One turning vector, and how many steps it has turned:
The counts run from 0 to 249.
[122  98 107 137 116 141 112 153 139  53 151 197 124 117  89 132 149 149
 157 140 153 112 124 136 132 116 145  93 133 126 190  79 130 112 119 122
 103 108 164 110 126 149  75 154 124 102 144 152 154 142 137] | 126
[110 136 140 148 139 107  95 156  93  75 175 156 158 135  96 144 144 188
 139 120 111 123 137 172 121 105 120  91 144 156 205  99 161 156 137 109
  96 141 133 109 136 142  98 115 110 127 160 136 118 100 143] | 233
[131 128 118 130 110 120  63 127 143  65 175 142 119 101  67 124 140 145
 162 129  92 102 108 160 135 105 105  78 132 120 175  96 115 128 137 129
 118 165 153 122 117 146 101 136 157  87 153 127 126 103 153] | 241
[127 125 106 148 109 156 119 125 152  94 127 164 124 123  81 113 108 183
 157 119 130  95 135 152 151 108 167  86 128 130 156 104 113 142 161 118
 103 138 190 148 119 114 100 149 180  80 164 122 136 139 156] | 178
[118 144 124 141 107 149 118 150 128  93 130 160 126 106 108 110 121 184
 171 102 109  79 135 164 135 122 124  99 109 133 158  98 126 167 167 120
 110 157 203 132 150 134  82 106 166  90 127 146 129 130 143] | 105
[140 148 143 134 112 150 118 166 132  68 143 143 107 111  83 130 134 179
 157  85 125 101 146 162 138 126 116  89 148 135 188 121 130 131 161 128
 115 166 168 131 146 123  84  97 131  96 163 135 118  99 153] | 230
[105 101 117 164 140 115 105 134 118  55 151 163 138 114 108 125 173 155
 153 134 113 143 125 144 115 117 143  90 163 128 213 108 150 149 121 112
  88 134 122 114 112 147  89 106 119 135 169 125 132 122 149] | 202
[123 110  83 138 119 141  96 120 176  73 146 149  98  95  70 107 134 136
 161 144 120 115 119 143 132 101 164  82 138 119 166 102 105 138 144 126
 106 150 138 138 118 156  99 147 164  92 180 114 133 129 166] | 210
[105 113 106 131 124 107  80 151 130  76 176 168 132 126  75 155 153 152
 151 131 126 119 148 158 150 105 117  73 139 142 191  99 136 113 141 110
 101 144 113 140 124 127 112 144 143 117 181 117 135 119 156] | 159
[109 111 107 153 126 153 130 132 126  84 135 165 154 142 107 102 129 193
 144 126 147 114 120 155 126 103 176  92 116 148 172  77 149 143 135 104
  81 101 185 108 114 127  94 133 142 114 155 134 142 149 138] | 53
[141 129 147 152 139 154 131 156 127  70 152 145 104 124  88 140 119 170
 146 108 115 128 131 168 115 122 180  95 157 165 200 131 142 146 148 120
 100 158 160 120 142 152  89 114  99 106 175 142 109 112 151] | 140
[ 93 123 104 113 124 125  79 134 146  73 171 170 125 107 126 129 144 142
 155 128  69  85 113 149 146 117 145  92  93 161 168 109 140 155 163 125
 116 147 163 122 135 162  78 132 162 113 126 145 124 146 145] | 165
[107  96 125 150 140 165 116 108 136  76 145 139 117 139  97 132 137 156
 156 120 109 131 123 160 149 125 195  69 144 160 183 113 134 127 139 109
  97 133 150 130  82 128  89 115 154 108 170 129 121 139 167] | 130
[137 142 120 150 112 129 112 165 126  71 158 168 137 105  91 101 123 179
 160 110 139 100 114 151  94  95 147 102 125 122 161  81 154 175 139 115
  88 143 192  99 159 144 105 136 113 111 135 130 131 107 131] | 184
[110 102 122 147 121 133 107 139 123  61 128 176 141 139  89 144 157 174
 157 126 128 119 134 151 154 119 113  79 153 127 205 105 120 109 137 115
 109 129 142 138 114 106  83 122 163 108 175 139 142 137 153] | 37
[108 132 118 138 132 141 117 130 132 102 171 129 120 130 102 136 114 179
 149  96 103 116 135 183 143 103 185  74 125 183 177 115 154 161 168 108
  96 161 147 137 116 134 115 119 145 119 178 112 102 118 168] | 222
[120  95  97 142 116 138 118 159 147  54 149 192 112 120  81 137 153 151
 164 128 159 115 132 135 131 115 156  87 129 124 180  86 133 108 130 123
  94 123 148 128 114 126  90 157 130 110 171 130 157 142 147] | 127
[ 96 131 127 149 131 120 101 146  94  85 163 155 170 131  97 119 148 198
 135 125 124 122 133 173 121  99 111  90 139 146 205  85 156 155 132  99
  91 116 144 108 141 135  93 113 135 122 161 139 121 119 140] | 234
[ 95 118 101 151 126 122 106 123 124 104 159 138 124 100 101 109 154 171
 170 124 101 124 141 179 126 119 135  66 128 135 171  84 159 177 157 110
  87 168 137 138 104 141 118  91 149 130 157 104 121 129 166] | 71
[140 142 133 135 106 121 100 178 133  78 159 161 110 101  93 158 123 163
 167  97 103  88 150 151 130 122 129  90 126 134 164 112 131 147 164 131
 114 182 177 135 154 132 101 131 128  88 137 133 136 110 147] | 107
[128 137 124 153 130 132  98 124 121  92 156 137 127  99  73 108 131 177
 143 137  94 116 126 172 108 114 113  99 159 127 199 101 118 174 149 115
 111 157 139 117 152 170  94 106 142  92 163 131 116 101 147] | 151
[ 90 128 117 130 121 120 117 172 117  79 146 185 130 107 133 139 168 166
 171 112 103  97 147 159 134 131 120  96 123 147 193 113 159 149 161 122
 111 154 142 122 149 140  65  84 123 132 137 147 133 134 138] | 155
[122 125 114 145 106 142  97 124 147  46 140 131 117  98 103  90 162 143
 172 115  97 117  95 147 116 122 130  75 134 104 177  97 125 149 129 125
 113 160 162 114  97 136  80  99 154 107 136 122 123 114 158] | 121
[123 135 116 141 113 131  96 133 130 106 143 153 127 109  54 124 120 185
 150 137 111 105 144 179 136 112  98  91 140 127 184  95 101 150 163 111
 115 153 154 140 141 140 104 133 179  66 169 131 125 119 154] | 27
[123 130 123 127 129 149 122 154 151  90 138 175  96 105 113 144 119 163
 155 114  94  86 139 156 135 126 178 108 126 160 171 134 124 156 175 131
 118 164 175 134 167 166  75 122 143  92 154 146 122 137 147] | 15
[110 130  94 146 123 130 127 163 125  91 170 160 137 116  89 112 133 189
 144 117 160 120 140 166 111  94 159  86 122 149 172  79 166 159 149 107
  75 126 148 111 139 138 119 131 109 135 170 111 127 116 148] | 143
[143 128 137 147 137 161 129 153 115  77 164 138 116 126  78 126 121 178
 134 108 140 127 120 172 108 111 161  95 154 157 197 112 149 139 129 115
  90 135 158 104 135 155  91 113  99 104 171 142 107 105 142] | 141
[145 120 126 134 128 151 102 153 144  33 165 142 113 124  93 132 137 145
 154  93 130 120  97 145 121 106 176  78 137 143 173 113 143 116 121 134
 105 153 174 112 111 126  95 142 107 111 158 128 122 102 149] | 49
[103 129 129 123 117 141 120 171 111  72 148 180 125 119 121 145 157 173
 159 112 121  96 148 161 141 138 107  95 123 161 205 109 146 121 146 129
 120 132 148 117 139 142  62  93 125 111 139 159 131 136 136] | 156
[110  98 117 159 143 140 120 130 117  74 152 167 161 146 112 113 133 179
 141 134 132 130 113 157 118  97 183  95 131 152 184  91 150 158 126 102
  81 109 173  98 124 141  88 151 123 121 158 131 136 140 140] | 52
[102 107 104 147 152 140  96 105 132  88 169 140 135 123  92 113 127 171
 132 143 101 128 112 172 127 101 194  86 135 169 180 106 136 165 145 105
  94 129 136 114 124 166 108 133 148 113 181 127 112 136 157] | 10
[103 112 108 139 117 133  85 124 129  58 166 131 132 128  94 129 159 151
 165 103 112 121 123 161 151 109 140  56 130 142 178  96 145 116 144 122
 107 158 146 142  75 101 105 122 163 119 164 112 124 120 163] | 39
[111 106  97 142 143 138  94 118 140  83 187 140 119 128  86 138 127 159
 137 133 110 132 125 167 138  97 196  74 133 175 174  98 147 143 140 117
  93 141 129 120 112 153 119 151 132 120 182 120 114 124 163] | 9
